In the data rows, the value 128 means zero.
Here is a table of points, one per row:
vec![93, 130, 161, 128, 141, 98, 140, 149, 90, 101, 163, 69, 141, 102, 146, 153, 130, 107, 133, 74, 159, 136, 146, 134, 81, 86, 166, 148, 137, 123, 133, 117]
vec![122, 111, 134, 127, 171, 140, 141, 133, 109, 124, 133, 108, 90, 131, 147, 98, 122, 170, 145, 168, 120, 89, 133, 127, 139, 153, 99, 134, 146, 88, 116, 146]
vec![83, 136, 130, 103, 108, 93, 142, 145, 117, 143, 105, 137, 173, 84, 90, 138, 158, 121, 78, 110, 120, 111, 121, 133, 95, 118, 126, 143, 114, 118, 180, 111]
vec![132, 131, 142, 147, 136, 130, 144, 115, 115, 127, 136, 142, 132, 127, 135, 99, 98, 145, 107, 121, 127, 81, 136, 137, 164, 104, 99, 129, 124, 67, 130, 129]
vec![131, 135, 134, 125, 90, 146, 135, 108, 113, 97, 161, 126, 113, 120, 81, 126, 143, 123, 158, 154, 124, 140, 80, 116, 107, 95, 106, 140, 110, 93, 131, 145]
vec![119, 97, 92, 119, 133, 128, 128, 95, 112, 119, 109, 83, 132, 124, 134, 128, 105, 110, 138, 145, 134, 112, 128, 149, 145, 104, 88, 101, 119, 72, 133, 132]
vec![147, 150, 78, 138, 119, 155, 137, 136, 158, 141, 169, 114, 90, 116, 141, 144, 132, 151, 152, 132, 122, 130, 126, 139, 170, 143, 141, 136, 146, 146, 147, 130]
vec![117, 133, 135, 105, 157, 130, 108, 148, 98, 241, 131, 107, 135, 133, 109, 164, 106, 134, 131, 182, 149, 106, 140, 88, 158, 130, 96, 159, 128, 160, 94, 109]
vec![142, 124, 165, 119, 146, 135, 123, 192, 142, 119, 147, 149, 93, 121, 125, 136, 144, 166, 82, 127, 120, 174, 161, 133, 144, 195, 103, 130, 140, 120, 154, 130]
vec![107, 120, 129, 136, 139, 138, 136, 163, 142, 144, 134, 143, 161, 110, 118, 118, 153, 156, 136, 100, 107, 155, 116, 141, 119, 130, 89, 100, 88, 145, 128, 160]
vec![125, 141, 102, 102, 108, 124, 80, 120, 123, 129, 160, 107, 182, 155, 189, 142, 193, 126, 97, 130, 134, 157, 141, 126, 125, 157, 145, 120, 143, 111, 111, 152]
vec![141, 145, 123, 133, 122, 120, 133, 115, 168, 79, 113, 109, 248, 122, 103, 120, 91, 131, 137, 130, 122, 124, 162, 174, 93, 149, 116, 136, 138, 169, 138, 124]
vec![88, 157, 123, 107, 150, 124, 139, 126, 118, 109, 130, 133, 134, 127, 107, 132, 147, 107, 117, 77, 107, 141, 153, 107, 133, 168, 198, 128, 118, 134, 99, 92]
vec![105, 148, 112, 146, 146, 127, 121, 156, 85, 121, 111, 118, 130, 106, 118, 111, 137, 98, 112, 142, 144, 148, 137, 139, 150, 112, 130, 133, 143, 156, 117, 66]
vec![144, 101, 113, 140, 118, 131, 142, 145, 134, 116, 167, 134, 145, 152, 114, 129, 128, 143, 122, 105, 147, 123, 144, 107, 130, 72, 130, 75, 107, 103, 124, 171]
vec![140, 134, 101, 143, 143, 128, 150, 115, 88, 173, 94, 169, 158, 119, 126, 178, 136, 94, 160, 104, 115, 170, 108, 132, 151, 41, 151, 131, 157, 129, 144, 132]
vec![116, 150, 107, 152, 164, 133, 122, 138, 117, 124, 59, 134, 141, 130, 108, 114, 184, 128, 144, 123, 125, 138, 140, 124, 99, 122, 142, 138, 95, 143, 99, 89]
vec![151, 141, 154, 129, 175, 175, 142, 122, 79, 137, 149, 109, 144, 146, 116, 122, 155, 158, 108, 152, 107, 93, 157, 163, 112, 115, 120, 105, 103, 130, 113, 144]
vec![101, 61, 122, 132, 76, 149, 167, 102, 133, 165, 90, 127, 91, 154, 140, 148, 101, 83, 80, 163, 104, 115, 119, 129, 135, 127, 106, 101, 119, 121, 109, 142]
vec![119, 109, 61, 135, 138, 123, 143, 120, 178, 149, 132, 127, 162, 139, 117, 152, 129, 133, 173, 184, 159, 112, 149, 127, 120, 178, 172, 139, 157, 104, 133, 131]
vec![144, 121, 84, 149, 113, 131, 136, 98, 122, 166, 132, 72, 61, 126, 93, 129, 86, 148, 123, 88, 108, 157, 148, 124, 109, 85, 153, 130, 137, 151, 118, 136]
vec![121, 137, 176, 165, 87, 67, 155, 109, 119, 116, 135, 85, 130, 119, 104, 96, 200, 134, 140, 165, 116, 141, 127, 124, 142, 101, 121, 124, 133, 144, 141, 119]
vec![83, 128, 135, 101, 81, 132, 77, 129, 127, 111, 167, 122, 115, 145, 116, 131, 90, 130, 145, 140, 96, 147, 139, 125, 136, 107, 131, 140, 159, 127, 98, 116]
vec![87, 130, 132, 156, 157, 124, 122, 104, 157, 155, 153, 173, 128, 143, 142, 37, 126, 110, 127, 142, 152, 140, 121, 156, 135, 124, 177, 111, 132, 154, 164, 125]
vec![123, 102, 118, 130, 119, 133, 128, 155, 144, 108, 141, 124, 93, 134, 119, 142, 90, 107, 178, 177, 126, 120, 143, 119, 96, 141, 71, 58, 114, 92, 143, 121]
vec![101, 147, 125, 163, 128, 109, 128, 130, 164, 118, 168, 139, 119, 134, 135, 162, 124, 143, 114, 135, 96, 157, 130, 153, 122, 139, 107, 167, 124, 163, 116, 119]
vec![109, 159, 128, 130, 130, 136, 139, 134, 104, 64, 51, 95, 107, 78, 175, 66, 128, 134, 160, 158, 110, 136, 109, 141, 122, 136, 154, 140, 106, 151, 139, 138]
vec![102, 130, 156, 128, 167, 97, 133, 114, 190, 126, 136, 42, 104, 93, 135, 146, 120, 118, 124, 95, 163, 162, 122, 136, 111, 137, 160, 107, 122, 141, 132, 117]
vec![107, 110, 121, 152, 107, 143, 126, 113, 144, 116, 129, 111, 139, 132, 97, 133, 118, 147, 129, 117, 126, 99, 66, 149, 133, 163, 144, 159, 134, 121, 127, 147]
vec![137, 124, 128, 111, 144, 119, 162, 133, 144, 138, 110, 99, 147, 136, 80, 100, 159, 139, 124, 145, 112, 125, 97, 134, 135, 135, 145, 126, 161, 102, 111, 155]
vec![102, 91, 153, 140, 143, 179, 149, 155, 130, 105, 104, 159, 167, 126, 143, 121, 95, 163, 137, 112, 95, 134, 133, 111, 148, 125, 144, 150, 120, 129, 154, 148]
vec![137, 157, 121, 110, 141, 126, 137, 144, 134, 97, 167, 111, 174, 151, 150, 58, 79, 93, 98, 158, 137, 124, 131, 61, 133, 102, 97, 130, 138, 144, 98, 142]
vec![125, 192, 153, 145, 122, 153, 122, 128, 112, 120, 113, 137, 97, 136, 132, 149, 120, 40, 78, 140, 150, 140, 148, 123, 159, 195, 110, 117, 142, 119, 119, 142]
vec![175, 122, 87, 138, 126, 107, 139, 165, 76, 112, 138, 107, 105, 129, 129, 129, 116, 138, 136, 100, 150, 129, 122, 159, 143, 142, 105, 180, 119, 133, 141, 134]
vec![115, 114, 159, 131, 123, 70, 126, 108, 116, 125, 92, 141, 87, 151, 96, 101, 176, 160, 178, 164, 147, 137, 131, 141, 110, 127, 135, 120, 106, 154, 149, 124]
vec![147, 112, 122, 81, 121, 127, 68, 126, 91, 90, 120, 140, 99, 142, 115, 142, 142, 121, 73, 128, 111, 129, 140, 127, 138, 113, 159, 116, 167, 140, 147, 122]
vec![106, 89, 120, 149, 112, 144, 117, 157, 125, 156, 118, 145, 122, 134, 145, 136, 158, 139, 89, 87, 105, 144, 150, 140, 71, 95, 120, 158, 116, 121, 137, 138]
vec![165, 148, 153, 141, 136, 144, 134, 114, 144, 124, 103, 176, 124, 123, 142, 151, 127, 117, 136, 135, 88, 123, 155, 128, 75, 127, 122, 115, 163, 154, 152, 135]
vec![128, 132, 138, 126, 134, 118, 123, 132, 179, 133, 116, 162, 124, 93, 172, 143, 193, 98, 188, 140, 119, 130, 135, 142, 102, 94, 109, 150, 111, 129, 144, 107]
vec![139, 122, 141, 78, 109, 108, 120, 143, 131, 114, 99, 132, 119, 149, 167, 145, 138, 117, 103, 128, 158, 124, 108, 111, 152, 140, 122, 137, 124, 131, 85, 128]
vec![133, 140, 146, 105, 115, 134, 133, 143, 194, 133, 107, 123, 123, 120, 130, 122, 127, 137, 87, 100, 144, 135, 135, 122, 115, 123, 137, 165, 156, 128, 135, 56]
vec![119, 150, 110, 126, 75, 139, 141, 116, 101, 104, 178, 165, 141, 134, 143, 127, 136, 163, 116, 129, 158, 158, 140, 126, 112, 92, 144, 154, 145, 124, 123, 77]
vec![110, 157, 104, 132, 167, 120, 138, 65, 89, 147, 155, 143, 123, 121, 136, 143, 87, 155, 150, 99, 162, 126, 106, 143, 126, 185, 113, 142, 134, 125, 144, 126]
vec![130, 115, 135, 74, 109, 139, 116, 120, 103, 162, 152, 133, 112, 105, 115, 81, 116, 127, 212, 104, 127, 132, 120, 117, 122, 130, 127, 100, 136, 115, 112, 123]
vec![166, 127, 99, 124, 150, 116, 117, 75, 174, 100, 113, 101, 114, 119, 103, 83, 110, 157, 89, 174, 138, 120, 99, 96, 129, 92, 140, 126, 123, 116, 134, 128]
vec![144, 117, 145, 149, 101, 134, 129, 132, 118, 125, 162, 128, 146, 103, 128, 175, 113, 151, 111, 169, 112, 91, 123, 150, 186, 110, 161, 59, 86, 143, 139, 133]
vec![136, 111, 154, 124, 112, 130, 89, 148, 131, 120, 154, 150, 167, 133, 123, 176, 140, 87, 138, 125, 121, 117, 134, 81, 146, 159, 157, 139, 151, 141, 116, 136]
vec![131, 163, 98, 116, 146, 154, 145, 163, 116, 152, 159, 112, 86, 172, 138, 143, 85, 129, 157, 135, 148, 142, 101, 124, 87, 141, 157, 129, 118, 144, 157, 131]
vec![152, 98, 130, 80, 135, 125, 146, 81, 119, 111, 138, 127, 106, 154, 135, 79, 178, 85, 153, 132, 118, 119, 129, 122, 170, 125, 129, 166, 125, 149, 140, 141]
vec![124, 133, 97, 141, 107, 163, 125, 153, 156, 118, 121, 86, 115, 134, 111, 141, 208, 141, 152, 68, 161, 99, 102, 126, 153, 124, 91, 90, 165, 143, 142, 131]
vec![107, 175, 129, 105, 131, 100, 117, 168, 146, 125, 110, 159, 120, 113, 155, 176, 114, 129, 89, 140, 119, 111, 131, 132, 117, 46, 123, 137, 117, 140, 147, 148]
vec![178, 106, 153, 140, 134, 147, 117, 144, 180, 121, 137, 135, 112, 141, 112, 106, 57, 134, 148, 125, 153, 113, 140, 141, 148, 62, 138, 131, 116, 102, 97, 146]
vec![154, 129, 125, 131, 123, 100, 136, 149, 160, 159, 133, 139, 131, 125, 140, 98, 98, 120, 115, 98, 77, 99, 123, 163, 151, 159, 113, 109, 104, 132, 140, 134]
vec![134, 150, 149, 118, 86, 134, 86, 147, 115, 232, 128, 130, 147, 122, 161, 70, 126, 119, 151, 137, 132, 142, 151, 114, 142, 144, 161, 145, 120, 103, 124, 123]
There is one direction along which these points spread out most. Take the direction at right angles to it along which they spread out most. Go by this last direction. For each point below, how far along it does it lie, from 0 to 99? 50 is the average, and the first point above lies past it. One standard deviation of the points above along it is 16.
vec![123, 130, 104, 146, 155, 92, 135, 172, 123, 123, 113, 179, 78, 130, 101, 125, 120, 123, 135, 87, 145, 122, 125, 122, 167, 119, 118, 133, 152, 131, 126, 130] 46
vec![103, 133, 133, 147, 131, 128, 121, 130, 121, 101, 100, 192, 111, 108, 152, 151, 140, 128, 122, 165, 153, 121, 138, 158, 92, 78, 132, 156, 151, 140, 117, 116] 55
vec![130, 122, 149, 98, 89, 142, 99, 102, 107, 128, 82, 140, 151, 144, 140, 130, 105, 146, 125, 114, 168, 171, 152, 114, 169, 126, 99, 116, 137, 163, 112, 119] 36
vec![162, 84, 114, 118, 126, 130, 116, 113, 120, 125, 169, 130, 121, 108, 128, 147, 151, 90, 96, 190, 142, 148, 124, 98, 114, 167, 124, 159, 122, 151, 104, 122] 32
vec![132, 150, 151, 106, 142, 131, 127, 94, 130, 121, 93, 114, 147, 155, 79, 176, 152, 139, 167, 141, 143, 123, 106, 132, 153, 146, 125, 148, 121, 80, 129, 156] 57
vec![183, 111, 161, 134, 92, 121, 135, 147, 104, 139, 114, 106, 129, 158, 175, 157, 87, 134, 143, 143, 125, 115, 93, 125, 100, 129, 130, 95, 138, 120, 105, 125] 40
vec![132, 101, 140, 147, 180, 127, 122, 147, 139, 100, 127, 85, 149, 153, 144, 154, 111, 103, 124, 126, 78, 134, 131, 131, 140, 127, 115, 127, 101, 106, 168, 113] 49
vec![146, 79, 122, 136, 167, 121, 133, 132, 90, 113, 153, 183, 173, 117, 117, 130, 113, 145, 146, 124, 115, 125, 107, 120, 140, 197, 106, 91, 138, 109, 96, 121] 38
vec![131, 140, 143, 127, 174, 142, 134, 86, 137, 176, 158, 127, 123, 133, 108, 103, 145, 125, 84, 126, 121, 127, 71, 132, 110, 114, 102, 93, 140, 120, 115, 138] 52
vec![140, 126, 126, 120, 73, 150, 94, 125, 105, 106, 105, 139, 116, 125, 102, 69, 116, 63, 109, 95, 153, 115, 139, 110, 101, 201, 117, 124, 138, 146, 122, 129] 38
vec![152, 113, 135, 161, 140, 134, 123, 94, 103, 149, 145, 99, 129, 131, 166, 143, 117, 154, 137, 67, 106, 76, 139, 103, 127, 133, 109, 122, 108, 123, 133, 144] 46
vec![131, 150, 138, 133, 98, 136, 160, 85, 167, 97, 145, 169, 121, 107, 128, 166, 144, 159, 115, 91, 138, 104, 123, 122, 122, 157, 140, 127, 57, 128, 124, 115] 52
vec![121, 139, 124, 142, 140, 91, 127, 111, 157, 136, 41, 164, 129, 117, 152, 134, 107, 155, 111, 94, 110, 140, 142, 120, 97, 160, 162, 128, 117, 127, 129, 144] 53
